In the data rows, the value 128 means zero.
Each row below has a hidden score, from 0 to 30, with 15 about the middle. What is it? The score is a weighted sum of the row's numbers plus the product of two more (or one squared), each taken from its middle value.
[133, 93, 86, 102, 178, 146, 134, 125, 197, 188, 100, 130, 65, 183, 107, 150, 155, 115, 79, 124, 104, 92, 81, 129] >> 18
[58, 105, 146, 131, 161, 160, 183, 92, 105, 179, 99, 140, 121, 145, 138, 59, 150, 83, 137, 156, 82, 90, 138, 166] >> 13
[94, 170, 172, 215, 72, 107, 89, 123, 83, 65, 140, 119, 139, 88, 159, 67, 119, 123, 195, 169, 178, 141, 157, 159] >> 15
[156, 79, 70, 121, 160, 174, 80, 86, 145, 156, 110, 123, 111, 131, 86, 200, 147, 132, 130, 115, 96, 126, 147, 152] >> 14
[157, 92, 120, 108, 162, 147, 148, 111, 173, 187, 100, 90, 86, 214, 126, 148, 134, 105, 85, 118, 82, 72, 105, 133] >> 20
[184, 89, 119, 166, 207, 159, 109, 130, 137, 164, 82, 70, 95, 123, 146, 150, 134, 99, 65, 107, 93, 141, 138, 117] >> 7
[122, 103, 112, 95, 188, 162, 153, 129, 162, 187, 91, 60, 98, 188, 116, 103, 153, 107, 103, 119, 117, 96, 95, 128] >> 14
[160, 145, 121, 121, 122, 159, 201, 64, 128, 99, 191, 131, 144, 103, 136, 152, 111, 105, 155, 157, 88, 123, 64, 120] >> 23
[108, 195, 197, 172, 110, 72, 68, 63, 106, 86, 138, 158, 137, 64, 132, 119, 90, 166, 149, 116, 212, 226, 82, 137] >> 2
[77, 135, 125, 123, 55, 62, 102, 111, 108, 105, 123, 160, 190, 103, 161, 113, 90, 181, 148, 184, 153, 218, 140, 150] >> 13
[140, 108, 101, 75, 155, 161, 86, 119, 178, 138, 150, 79, 96, 114, 126, 155, 151, 165, 94, 114, 93, 134, 95, 188] >> 15
[132, 67, 76, 69, 126, 164, 160, 111, 197, 140, 171, 143, 95, 158, 157, 119, 115, 117, 165, 145, 116, 100, 82, 143] >> 28
[87, 178, 176, 117, 76, 110, 102, 109, 80, 114, 103, 138, 167, 65, 152, 91, 130, 167, 156, 127, 119, 216, 109, 176] >> 11
[159, 145, 121, 118, 151, 136, 57, 167, 161, 136, 176, 130, 71, 120, 86, 193, 158, 141, 73, 69, 143, 127, 172, 79] >> 13
[96, 84, 112, 124, 172, 161, 165, 74, 165, 191, 82, 98, 96, 198, 120, 104, 163, 95, 107, 152, 81, 90, 137, 136] >> 15
[120, 83, 92, 89, 154, 160, 135, 146, 175, 191, 94, 107, 103, 171, 131, 165, 140, 95, 80, 143, 111, 89, 139, 112] >> 12
[128, 123, 92, 115, 176, 166, 129, 133, 169, 188, 132, 126, 77, 175, 114, 147, 147, 86, 84, 118, 81, 62, 119, 131] >> 17
[185, 112, 181, 71, 95, 164, 131, 70, 151, 140, 87, 48, 151, 116, 141, 143, 117, 157, 123, 123, 91, 141, 149, 159] >> 21
[116, 163, 145, 130, 149, 128, 123, 160, 62, 75, 170, 190, 159, 104, 77, 139, 117, 125, 144, 137, 150, 155, 91, 101] >> 14
[155, 141, 142, 130, 111, 142, 117, 182, 105, 95, 177, 106, 133, 86, 148, 171, 111, 172, 93, 104, 110, 149, 152, 93] >> 14
[136, 177, 173, 159, 70, 40, 167, 87, 89, 109, 163, 170, 173, 66, 107, 107, 100, 142, 178, 163, 206, 87, 148, 121] >> 11
[174, 90, 108, 96, 178, 150, 141, 156, 130, 178, 96, 157, 82, 140, 150, 158, 135, 120, 72, 120, 79, 83, 111, 121] >> 17
[59, 118, 178, 144, 103, 133, 123, 66, 112, 97, 197, 130, 140, 96, 150, 127, 89, 136, 158, 210, 132, 209, 95, 126] >> 13
[137, 128, 104, 95, 102, 178, 163, 136, 89, 139, 160, 116, 121, 115, 127, 110, 186, 175, 130, 112, 89, 136, 118, 108] >> 5
[156, 120, 79, 109, 183, 166, 71, 165, 152, 167, 133, 79, 102, 168, 144, 160, 129, 101, 107, 99, 115, 108, 131, 94] >> 14
[162, 113, 103, 127, 144, 170, 87, 171, 201, 187, 130, 106, 92, 153, 115, 172, 112, 91, 94, 91, 102, 96, 101, 106] >> 22
[60, 191, 172, 155, 66, 70, 121, 135, 93, 102, 131, 167, 167, 88, 92, 97, 102, 163, 213, 151, 204, 127, 120, 120] >> 11
[136, 166, 165, 190, 75, 94, 180, 80, 107, 86, 181, 89, 155, 62, 136, 110, 113, 150, 171, 116, 170, 132, 111, 142] >> 18
[118, 133, 147, 172, 68, 122, 149, 100, 126, 106, 114, 161, 178, 18, 128, 85, 122, 115, 173, 165, 171, 137, 238, 107] >> 17
[146, 101, 162, 109, 123, 181, 94, 173, 103, 119, 193, 139, 72, 104, 77, 142, 126, 142, 130, 95, 140, 108, 184, 150] >> 11
[71, 117, 145, 151, 71, 98, 147, 80, 79, 112, 98, 159, 124, 75, 164, 66, 128, 190, 181, 211, 164, 199, 115, 158] >> 13
[169, 83, 100, 91, 154, 125, 160, 152, 182, 129, 184, 139, 95, 172, 82, 166, 117, 129, 82, 76, 119, 130, 97, 127] >> 15
[127, 105, 100, 98, 184, 70, 134, 188, 121, 107, 158, 141, 137, 153, 118, 174, 118, 130, 130, 181, 126, 134, 54, 77] >> 13
[152, 88, 71, 112, 197, 152, 108, 101, 170, 160, 135, 136, 94, 180, 120, 165, 135, 110, 102, 114, 137, 58, 104, 130] >> 16
[154, 91, 158, 75, 132, 175, 105, 103, 158, 176, 142, 116, 107, 178, 80, 148, 143, 116, 98, 157, 124, 33, 143, 132] >> 7
[107, 179, 131, 127, 54, 71, 115, 148, 77, 86, 147, 153, 115, 79, 180, 163, 133, 117, 186, 156, 179, 139, 122, 159] >> 12
[69, 106, 73, 198, 144, 154, 189, 104, 89, 140, 124, 162, 131, 154, 158, 119, 138, 104, 129, 137, 68, 73, 154, 155] >> 20
[105, 185, 193, 173, 85, 134, 28, 147, 107, 56, 73, 168, 117, 159, 189, 122, 77, 123, 127, 122, 209, 156, 116, 151] >> 23
[191, 150, 141, 109, 111, 121, 81, 224, 126, 96, 103, 141, 117, 145, 139, 184, 98, 136, 136, 83, 131, 95, 165, 82] >> 20
[87, 172, 185, 161, 106, 159, 100, 109, 88, 100, 89, 105, 161, 57, 112, 95, 112, 100, 174, 187, 157, 216, 187, 105] >> 7
[192, 123, 108, 74, 154, 125, 90, 197, 145, 103, 92, 134, 118, 145, 137, 203, 125, 140, 90, 101, 120, 94, 141, 112] >> 13
[163, 79, 101, 100, 172, 150, 95, 167, 194, 128, 96, 127, 102, 148, 119, 182, 139, 164, 68, 92, 106, 104, 116, 116] >> 16
[141, 97, 101, 92, 185, 161, 128, 151, 175, 157, 129, 98, 78, 193, 112, 140, 138, 104, 92, 98, 120, 69, 139, 134] >> 16
[194, 83, 85, 120, 180, 147, 97, 137, 186, 182, 140, 80, 104, 178, 126, 116, 144, 104, 84, 117, 92, 93, 130, 109] >> 21
[80, 122, 124, 201, 73, 107, 185, 86, 88, 129, 196, 147, 159, 82, 167, 111, 119, 108, 163, 137, 111, 119, 152, 154] >> 20
[119, 115, 149, 123, 118, 136, 202, 135, 143, 141, 168, 88, 175, 139, 117, 95, 117, 89, 117, 73, 73, 131, 197, 123] >> 21
[175, 119, 109, 108, 170, 149, 84, 154, 166, 147, 168, 83, 127, 139, 73, 182, 146, 92, 82, 93, 126, 99, 110, 129] >> 13
[99, 191, 162, 177, 73, 113, 83, 90, 93, 71, 133, 179, 186, 114, 96, 71, 97, 130, 168, 131, 206, 181, 189, 124] >> 13
[140, 153, 172, 149, 113, 134, 118, 197, 86, 106, 89, 26, 142, 155, 132, 128, 133, 94, 96, 79, 137, 174, 145, 155] >> 12
[156, 137, 138, 178, 93, 63, 134, 119, 43, 129, 112, 186, 212, 94, 125, 88, 92, 153, 141, 137, 177, 169, 96, 119] >> 18
[123, 82, 94, 119, 168, 165, 133, 129, 172, 187, 140, 80, 97, 183, 144, 103, 138, 110, 76, 131, 94, 89, 111, 151] >> 18
[68, 152, 123, 169, 92, 104, 145, 40, 94, 86, 105, 153, 188, 101, 185, 81, 138, 144, 176, 116, 159, 156, 181, 154] >> 15
[199, 123, 182, 118, 104, 89, 88, 124, 133, 78, 180, 101, 97, 143, 133, 134, 171, 146, 152, 66, 168, 148, 12, 162] >> 27
[176, 139, 69, 132, 158, 172, 101, 129, 161, 179, 119, 159, 113, 167, 97, 160, 150, 69, 47, 95, 98, 99, 144, 112] >> 13
[146, 145, 116, 92, 136, 154, 203, 123, 82, 126, 113, 131, 91, 78, 125, 94, 189, 130, 103, 129, 140, 192, 83, 136] >> 10
[198, 116, 76, 118, 160, 163, 57, 155, 186, 123, 122, 118, 114, 133, 112, 184, 144, 122, 75, 64, 124, 116, 127, 138] >> 18
[122, 149, 80, 126, 156, 120, 86, 174, 158, 125, 153, 189, 122, 144, 75, 217, 136, 139, 74, 96, 122, 127, 63, 96] >> 19
[90, 160, 144, 171, 107, 158, 179, 135, 82, 85, 75, 126, 161, 93, 172, 59, 104, 105, 199, 159, 157, 125, 146, 120] >> 17
[192, 107, 84, 100, 181, 153, 117, 160, 166, 180, 120, 92, 101, 127, 92, 145, 142, 118, 99, 107, 82, 96, 120, 128] >> 18
[196, 109, 127, 102, 128, 148, 37, 174, 176, 118, 152, 134, 121, 126, 125, 197, 101, 116, 85, 80, 129, 152, 103, 132] >> 19
[88, 88, 140, 117, 139, 144, 148, 114, 98, 145, 158, 158, 172, 134, 132, 85, 80, 151, 175, 133, 73, 124, 92, 161] >> 28
[104, 124, 77, 97, 124, 157, 210, 107, 130, 148, 109, 121, 189, 140, 150, 95, 123, 105, 106, 148, 87, 142, 108, 146] >> 23
[120, 160, 167, 137, 131, 89, 186, 88, 61, 129, 118, 88, 184, 99, 127, 119, 125, 146, 173, 76, 144, 109, 133, 138] >> 11
[70, 76, 126, 110, 144, 161, 206, 109, 133, 187, 88, 122, 109, 133, 153, 93, 135, 119, 143, 116, 93, 98, 161, 145] >> 15
[140, 140, 107, 142, 150, 142, 117, 137, 107, 96, 207, 121, 146, 105, 163, 146, 98, 127, 193, 109, 79, 114, 146, 91] >> 22
[142, 93, 181, 105, 141, 129, 84, 170, 58, 107, 187, 144, 119, 147, 125, 148, 126, 144, 132, 112, 156, 90, 167, 111] >> 14
[176, 77, 129, 125, 151, 175, 183, 125, 160, 178, 38, 142, 96, 157, 109, 113, 161, 114, 82, 133, 51, 71, 154, 118] >> 19
[159, 79, 142, 47, 138, 128, 67, 135, 96, 131, 130, 110, 174, 145, 142, 132, 125, 124, 128, 170, 111, 202, 108, 132] >> 21
[125, 144, 153, 165, 70, 63, 109, 168, 125, 66, 129, 181, 141, 50, 172, 84, 91, 144, 185, 162, 209, 170, 120, 123] >> 23
[141, 105, 86, 125, 169, 151, 150, 107, 155, 206, 91, 96, 91, 189, 109, 130, 136, 107, 95, 126, 76, 73, 131, 150] >> 15
[66, 136, 183, 177, 90, 15, 155, 95, 73, 97, 144, 189, 148, 82, 183, 107, 153, 108, 159, 193, 117, 188, 115, 136] >> 14
[92, 167, 167, 191, 65, 87, 125, 98, 59, 87, 117, 178, 147, 90, 168, 77, 81, 176, 161, 195, 171, 172, 130, 146] >> 16
[148, 71, 121, 129, 157, 107, 151, 163, 156, 155, 141, 134, 146, 157, 85, 152, 115, 114, 72, 31, 150, 110, 185, 110] >> 4
[141, 104, 100, 118, 192, 152, 148, 100, 158, 189, 110, 96, 92, 190, 98, 129, 144, 104, 104, 95, 76, 88, 137, 136] >> 14
[115, 71, 93, 124, 143, 190, 141, 79, 168, 192, 135, 110, 128, 162, 119, 72, 122, 136, 111, 119, 89, 105, 163, 156] >> 21
[157, 99, 109, 98, 166, 160, 144, 135, 169, 188, 112, 117, 110, 194, 91, 133, 139, 104, 89, 93, 70, 88, 114, 124] >> 19
[164, 93, 90, 100, 159, 167, 166, 123, 167, 171, 153, 137, 100, 151, 109, 157, 145, 91, 93, 98, 89, 111, 75, 119] >> 20
[112, 130, 144, 170, 138, 64, 117, 101, 98, 75, 29, 202, 180, 90, 103, 106, 163, 166, 170, 189, 172, 208, 75, 68] >> 11
[98, 134, 173, 152, 63, 60, 175, 98, 94, 71, 113, 109, 165, 114, 153, 84, 127, 139, 186, 172, 150, 193, 171, 135] >> 15
[153, 114, 81, 149, 187, 180, 87, 153, 149, 148, 159, 124, 75, 151, 121, 157, 147, 106, 79, 71, 129, 90, 98, 132] >> 19
[105, 94, 168, 135, 158, 187, 126, 88, 124, 188, 121, 96, 110, 119, 107, 77, 188, 78, 117, 96, 145, 116, 113, 150] >> 10
[88, 98, 164, 61, 148, 155, 192, 136, 101, 105, 92, 146, 116, 127, 136, 51, 112, 126, 160, 162, 135, 151, 179, 152] >> 19
[180, 121, 97, 103, 157, 163, 133, 145, 196, 188, 85, 116, 100, 142, 124, 146, 158, 115, 60, 81, 100, 85, 90, 112] >> 16
[98, 118, 161, 112, 81, 120, 102, 138, 106, 109, 127, 163, 142, 73, 135, 78, 66, 197, 175, 172, 160, 206, 129, 149] >> 19
[184, 110, 88, 86, 177, 137, 112, 155, 153, 146, 165, 98, 116, 179, 99, 163, 134, 110, 98, 80, 121, 85, 146, 113] >> 15
[125, 145, 149, 51, 112, 132, 147, 138, 129, 159, 93, 110, 138, 131, 111, 190, 133, 89, 146, 122, 104, 66, 117, 174] >> 8
[175, 184, 177, 137, 82, 88, 141, 163, 115, 105, 153, 134, 159, 107, 70, 156, 103, 145, 156, 66, 103, 115, 203, 85] >> 14
[109, 89, 156, 127, 59, 79, 96, 158, 76, 107, 152, 169, 177, 125, 113, 121, 136, 149, 97, 180, 156, 205, 120, 151] >> 14
[122, 153, 159, 176, 85, 51, 124, 71, 55, 81, 165, 159, 162, 116, 119, 88, 106, 140, 197, 204, 137, 183, 179, 127] >> 14
[100, 67, 145, 136, 152, 123, 176, 109, 161, 133, 151, 107, 107, 124, 200, 93, 111, 132, 189, 202, 73, 59, 142, 99] >> 25
[144, 98, 98, 91, 169, 171, 144, 122, 167, 180, 113, 92, 86, 184, 128, 146, 150, 99, 93, 129, 86, 80, 119, 128] >> 16
[170, 107, 116, 91, 161, 135, 161, 158, 164, 186, 129, 128, 61, 165, 123, 137, 145, 107, 78, 111, 62, 81, 119, 133] >> 20
[155, 85, 84, 126, 155, 183, 105, 140, 150, 136, 144, 107, 102, 158, 114, 189, 113, 105, 90, 86, 148, 97, 137, 152] >> 15
[131, 103, 114, 132, 191, 167, 112, 155, 149, 183, 105, 103, 78, 175, 99, 133, 149, 99, 67, 99, 98, 84, 151, 137] >> 13
[147, 119, 127, 88, 178, 157, 105, 155, 144, 123, 181, 162, 124, 114, 123, 163, 107, 110, 132, 119, 122, 107, 155, 51] >> 14
[123, 90, 89, 154, 191, 123, 153, 123, 126, 185, 131, 136, 100, 154, 146, 166, 118, 99, 68, 111, 87, 89, 137, 135] >> 9
[151, 96, 102, 114, 172, 154, 87, 115, 149, 178, 128, 101, 95, 186, 144, 197, 135, 89, 98, 127, 84, 105, 126, 102] >> 15
[88, 192, 176, 132, 77, 95, 118, 95, 89, 94, 140, 154, 141, 38, 152, 102, 125, 136, 190, 213, 168, 194, 99, 116] >> 9
[98, 92, 99, 137, 166, 179, 165, 94, 161, 193, 75, 109, 97, 200, 126, 87, 147, 75, 124, 138, 90, 82, 134, 140] >> 19
[134, 179, 193, 130, 51, 54, 72, 124, 80, 97, 82, 161, 152, 62, 163, 120, 127, 172, 165, 110, 188, 185, 169, 140] >> 7
[146, 103, 103, 105, 186, 158, 135, 117, 167, 196, 73, 102, 84, 183, 93, 133, 147, 116, 98, 120, 67, 89, 118, 144] >> 15
[113, 172, 131, 153, 110, 104, 86, 102, 37, 106, 159, 137, 172, 94, 121, 89, 110, 123, 134, 139, 231, 149, 216, 158] >> 5
[62, 112, 133, 158, 114, 185, 171, 68, 70, 148, 116, 140, 178, 151, 120, 112, 131, 107, 132, 159, 135, 95, 130, 142] >> 10
[164, 125, 101, 80, 155, 129, 52, 189, 160, 165, 137, 94, 82, 155, 117, 165, 148, 132, 42, 104, 150, 147, 132, 119] >> 7
[111, 97, 132, 95, 124, 179, 165, 136, 136, 145, 104, 34, 131, 166, 142, 75, 137, 174, 131, 126, 100, 138, 77, 159] >> 18
[157, 94, 67, 108, 192, 133, 98, 145, 171, 149, 86, 64, 119, 135, 112, 161, 168, 140, 139, 99, 80, 147, 125, 110] >> 17
[110, 87, 86, 125, 181, 158, 133, 133, 162, 203, 75, 105, 103, 167, 125, 121, 152, 110, 93, 126, 88, 74, 119, 147] >> 14
[126, 108, 87, 98, 169, 141, 137, 103, 182, 204, 85, 91, 103, 183, 131, 130, 157, 97, 106, 145, 71, 72, 118, 140] >> 14
[52, 116, 104, 124, 179, 181, 197, 91, 130, 162, 104, 111, 92, 146, 141, 115, 146, 127, 106, 138, 82, 107, 129, 147] >> 12
[163, 144, 112, 98, 142, 105, 25, 200, 171, 121, 142, 192, 102, 120, 90, 209, 140, 98, 85, 105, 142, 143, 143, 95] >> 11
[172, 108, 120, 84, 107, 122, 114, 120, 145, 157, 86, 173, 142, 153, 111, 202, 134, 89, 101, 23, 164, 99, 160, 150] >> 11
[178, 111, 124, 122, 132, 96, 151, 146, 109, 92, 208, 91, 118, 78, 92, 103, 152, 174, 101, 102, 147, 200, 182, 120] >> 12
[123, 145, 133, 133, 139, 107, 142, 93, 51, 87, 131, 200, 171, 109, 147, 140, 154, 143, 134, 122, 56, 170, 115, 135] >> 16
[124, 58, 123, 132, 121, 148, 204, 99, 150, 170, 107, 108, 110, 127, 132, 101, 168, 113, 71, 172, 99, 114, 86, 181] >> 19
[75, 87, 140, 155, 149, 145, 192, 98, 120, 211, 59, 91, 112, 152, 132, 98, 120, 81, 121, 179, 144, 86, 105, 151] >> 12
[86, 78, 115, 153, 108, 154, 197, 131, 171, 115, 139, 131, 164, 141, 115, 111, 127, 117, 157, 46, 98, 124, 138, 143] >> 29
[46, 190, 114, 200, 110, 97, 159, 106, 79, 88, 9, 154, 176, 89, 154, 113, 110, 148, 188, 187, 191, 155, 92, 116] >> 10
[88, 82, 123, 84, 148, 102, 178, 163, 136, 162, 173, 155, 146, 158, 107, 113, 131, 147, 112, 103, 127, 65, 70, 148] >> 18
[92, 144, 189, 190, 43, 16, 165, 114, 118, 105, 73, 111, 175, 134, 110, 86, 117, 143, 172, 226, 105, 117, 184, 166] >> 18
[88, 47, 120, 154, 105, 148, 192, 83, 119, 133, 166, 157, 156, 151, 137, 115, 128, 73, 127, 163, 92, 138, 157, 152] >> 22
[142, 112, 96, 78, 166, 158, 159, 121, 153, 139, 155, 119, 89, 182, 112, 169, 132, 126, 72, 125, 76, 93, 141, 145] >> 13
[160, 124, 63, 106, 170, 144, 84, 160, 219, 147, 160, 148, 73, 150, 117, 149, 140, 81, 83, 68, 108, 156, 137, 117] >> 18
[131, 93, 130, 113, 151, 187, 148, 80, 98, 194, 107, 153, 122, 153, 112, 142, 119, 101, 100, 181, 70, 102, 98, 142] >> 14
[171, 133, 105, 105, 154, 144, 90, 157, 174, 130, 97, 129, 103, 136, 94, 221, 163, 119, 65, 92, 148, 113, 124, 81] >> 10
[162, 96, 132, 138, 132, 55, 135, 129, 66, 83, 165, 170, 151, 122, 143, 188, 93, 108, 145, 169, 150, 164, 83, 130] >> 5
[142, 149, 153, 162, 86, 119, 118, 159, 126, 103, 163, 154, 158, 44, 78, 123, 96, 202, 163, 102, 97, 126, 110, 153] >> 21
[110, 181, 167, 180, 71, 87, 130, 95, 67, 78, 98, 129, 175, 88, 125, 74, 129, 155, 157, 177, 213, 190, 84, 144] >> 12
[175, 103, 93, 85, 117, 132, 90, 172, 183, 165, 190, 129, 100, 132, 148, 179, 110, 112, 92, 72, 111, 111, 149, 127] >> 18
[41, 147, 155, 170, 63, 51, 135, 110, 91, 125, 121, 156, 149, 101, 115, 60, 106, 171, 210, 189, 176, 139, 126, 180] >> 14
[117, 98, 82, 118, 165, 140, 162, 108, 150, 187, 113, 116, 79, 203, 143, 137, 152, 96, 96, 85, 107, 76, 172, 133] >> 15
[184, 164, 106, 127, 139, 97, 52, 198, 173, 132, 134, 159, 140, 133, 107, 203, 135, 89, 71, 76, 145, 84, 57, 122] >> 17
[89, 203, 183, 196, 71, 98, 85, 89, 77, 83, 85, 134, 171, 92, 120, 111, 96, 170, 193, 142, 174, 158, 115, 155] >> 12
[72, 153, 100, 115, 184, 150, 119, 137, 111, 188, 116, 71, 112, 123, 171, 74, 131, 146, 126, 118, 69, 136, 111, 165] >> 9
[88, 177, 176, 104, 82, 68, 194, 87, 87, 97, 52, 156, 185, 99, 142, 60, 145, 135, 164, 198, 153, 170, 110, 145] >> 13
[148, 125, 74, 116, 183, 169, 135, 116, 151, 185, 127, 90, 95, 176, 132, 129, 126, 77, 106, 121, 135, 51, 150, 127] >> 12
[146, 176, 167, 134, 94, 111, 178, 101, 93, 100, 139, 60, 147, 67, 138, 123, 81, 164, 171, 172, 138, 179, 114, 118] >> 11
[179, 118, 161, 77, 150, 152, 114, 188, 147, 152, 185, 111, 126, 102, 105, 122, 106, 128, 71, 144, 73, 134, 76, 130] >> 20
[139, 97, 113, 103, 174, 144, 168, 102, 194, 200, 94, 115, 87, 192, 110, 125, 123, 119, 104, 121, 63, 90, 110, 115] >> 18
[81, 139, 146, 165, 70, 100, 107, 196, 90, 123, 235, 81, 131, 107, 155, 108, 107, 109, 162, 182, 159, 138, 101, 134] >> 21
[153, 111, 136, 117, 143, 89, 191, 111, 82, 122, 190, 99, 197, 115, 137, 81, 102, 126, 135, 146, 137, 141, 108, 122] >> 24
[98, 137, 152, 120, 87, 117, 79, 148, 59, 102, 162, 240, 146, 127, 84, 85, 135, 143, 173, 96, 142, 162, 147, 167] >> 12
[201, 129, 116, 117, 128, 171, 92, 183, 198, 144, 161, 84, 96, 132, 161, 133, 148, 81, 76, 115, 66, 132, 66, 118] >> 25
[161, 88, 180, 120, 91, 114, 98, 147, 122, 76, 123, 146, 159, 69, 142, 78, 129, 168, 128, 89, 178, 161, 235, 136] >> 25
[104, 171, 164, 123, 109, 156, 74, 107, 99, 87, 184, 89, 172, 73, 149, 116, 118, 178, 153, 135, 142, 168, 108, 126] >> 8
[152, 85, 72, 122, 173, 166, 115, 146, 149, 186, 115, 87, 95, 174, 124, 147, 143, 128, 110, 129, 66, 113, 117, 107] >> 18
[134, 95, 106, 124, 166, 165, 154, 100, 167, 193, 128, 75, 95, 168, 106, 123, 149, 81, 99, 133, 83, 83, 129, 153] >> 16
[41, 113, 137, 127, 173, 136, 176, 68, 124, 196, 89, 64, 99, 162, 130, 89, 126, 108, 153, 181, 108, 122, 153, 146] >> 6
[168, 183, 85, 102, 139, 129, 75, 204, 172, 98, 104, 141, 121, 182, 110, 198, 127, 94, 101, 70, 126, 116, 101, 108] >> 19
[81, 148, 163, 138, 62, 180, 160, 65, 91, 140, 108, 57, 128, 160, 113, 121, 143, 161, 149, 148, 165, 140, 191, 98] >> 11
[222, 131, 79, 112, 119, 121, 87, 170, 195, 145, 97, 131, 88, 160, 119, 209, 147, 98, 98, 98, 124, 74, 66, 132] >> 22
[92, 107, 135, 128, 131, 177, 145, 107, 63, 102, 145, 113, 153, 140, 150, 103, 144, 141, 157, 105, 95, 181, 136, 134] >> 17
[101, 192, 134, 120, 66, 95, 122, 119, 96, 63, 163, 108, 155, 119, 147, 87, 135, 145, 142, 144, 195, 202, 216, 111] >> 6
[87, 120, 79, 117, 163, 179, 161, 55, 175, 154, 96, 83, 127, 157, 93, 135, 130, 160, 135, 78, 97, 138, 187, 129] >> 9
[84, 152, 171, 147, 110, 75, 178, 81, 73, 93, 124, 110, 162, 84, 148, 97, 131, 174, 198, 141, 181, 110, 114, 141] >> 11
[116, 90, 149, 82, 185, 122, 128, 153, 134, 152, 127, 109, 89, 186, 119, 181, 120, 164, 82, 129, 110, 104, 72, 115] >> 16
[137, 65, 120, 139, 125, 202, 173, 92, 143, 165, 158, 89, 118, 168, 137, 90, 130, 135, 127, 140, 103, 66, 110, 128] >> 21
[112, 106, 100, 59, 137, 160, 185, 108, 132, 166, 149, 122, 111, 155, 107, 158, 160, 84, 105, 150, 134, 114, 91, 136] >> 10
[155, 102, 78, 133, 199, 125, 71, 123, 232, 148, 138, 146, 102, 157, 125, 153, 139, 132, 125, 81, 74, 80, 101, 101] >> 24
[120, 216, 165, 185, 78, 67, 95, 98, 97, 70, 111, 193, 120, 41, 145, 99, 128, 176, 195, 197, 153, 187, 87, 109] >> 16
[165, 92, 95, 102, 197, 144, 100, 170, 160, 155, 138, 97, 77, 173, 101, 150, 125, 114, 94, 92, 108, 105, 163, 126] >> 13
[108, 114, 212, 198, 74, 84, 160, 41, 70, 97, 108, 170, 120, 130, 108, 101, 118, 158, 164, 175, 136, 217, 118, 134] >> 11
[101, 108, 97, 121, 171, 164, 164, 108, 168, 201, 102, 93, 89, 204, 115, 115, 135, 98, 93, 126, 87, 98, 143, 119] >> 15
[123, 111, 111, 107, 199, 170, 131, 125, 133, 189, 119, 110, 122, 155, 129, 127, 128, 103, 98, 128, 90, 66, 96, 132] >> 13
[202, 96, 111, 117, 163, 162, 76, 101, 131, 111, 90, 158, 186, 150, 99, 145, 152, 113, 64, 102, 149, 87, 195, 114] >> 18
[106, 174, 171, 177, 89, 63, 147, 133, 93, 80, 102, 105, 178, 57, 126, 71, 111, 164, 159, 156, 183, 162, 232, 108] >> 9
[149, 112, 99, 74, 126, 143, 92, 92, 133, 111, 191, 96, 152, 75, 121, 185, 138, 138, 137, 148, 150, 126, 171, 146] >> 13
[188, 92, 101, 119, 194, 166, 60, 122, 181, 151, 114, 117, 54, 172, 135, 148, 146, 62, 116, 140, 90, 118, 88, 147] >> 23
[104, 188, 149, 138, 133, 108, 130, 129, 41, 103, 175, 122, 146, 119, 200, 83, 126, 126, 187, 138, 132, 142, 39, 122] >> 19
[102, 160, 136, 95, 118, 148, 130, 187, 179, 70, 28, 111, 163, 128, 136, 136, 99, 168, 104, 118, 194, 169, 50, 116] >> 15
[160, 72, 113, 91, 186, 128, 56, 163, 192, 147, 117, 147, 84, 131, 138, 187, 109, 100, 96, 110, 105, 115, 145, 147] >> 16
[176, 121, 86, 73, 142, 178, 129, 145, 189, 124, 95, 152, 97, 161, 105, 177, 132, 150, 119, 71, 115, 69, 145, 106] >> 15
[89, 191, 186, 212, 71, 70, 148, 120, 98, 71, 75, 140, 145, 70, 151, 28, 132, 133, 146, 193, 187, 188, 153, 135] >> 14
[138, 117, 125, 63, 139, 151, 82, 155, 191, 187, 119, 151, 84, 166, 136, 177, 130, 97, 95, 63, 126, 107, 146, 97] >> 16
[125, 169, 166, 62, 120, 159, 103, 138, 135, 134, 166, 152, 143, 81, 197, 94, 101, 115, 173, 137, 84, 171, 23, 112] >> 20
[189, 119, 128, 112, 101, 111, 88, 169, 163, 100, 138, 96, 127, 149, 106, 204, 109, 186, 90, 67, 124, 142, 165, 111] >> 12
[61, 198, 178, 158, 80, 52, 116, 110, 85, 70, 119, 192, 172, 121, 152, 110, 102, 130, 201, 138, 160, 170, 93, 137] >> 18
[148, 78, 73, 112, 151, 166, 114, 163, 170, 162, 145, 97, 93, 173, 121, 163, 144, 107, 83, 139, 77, 115, 102, 139] >> 20
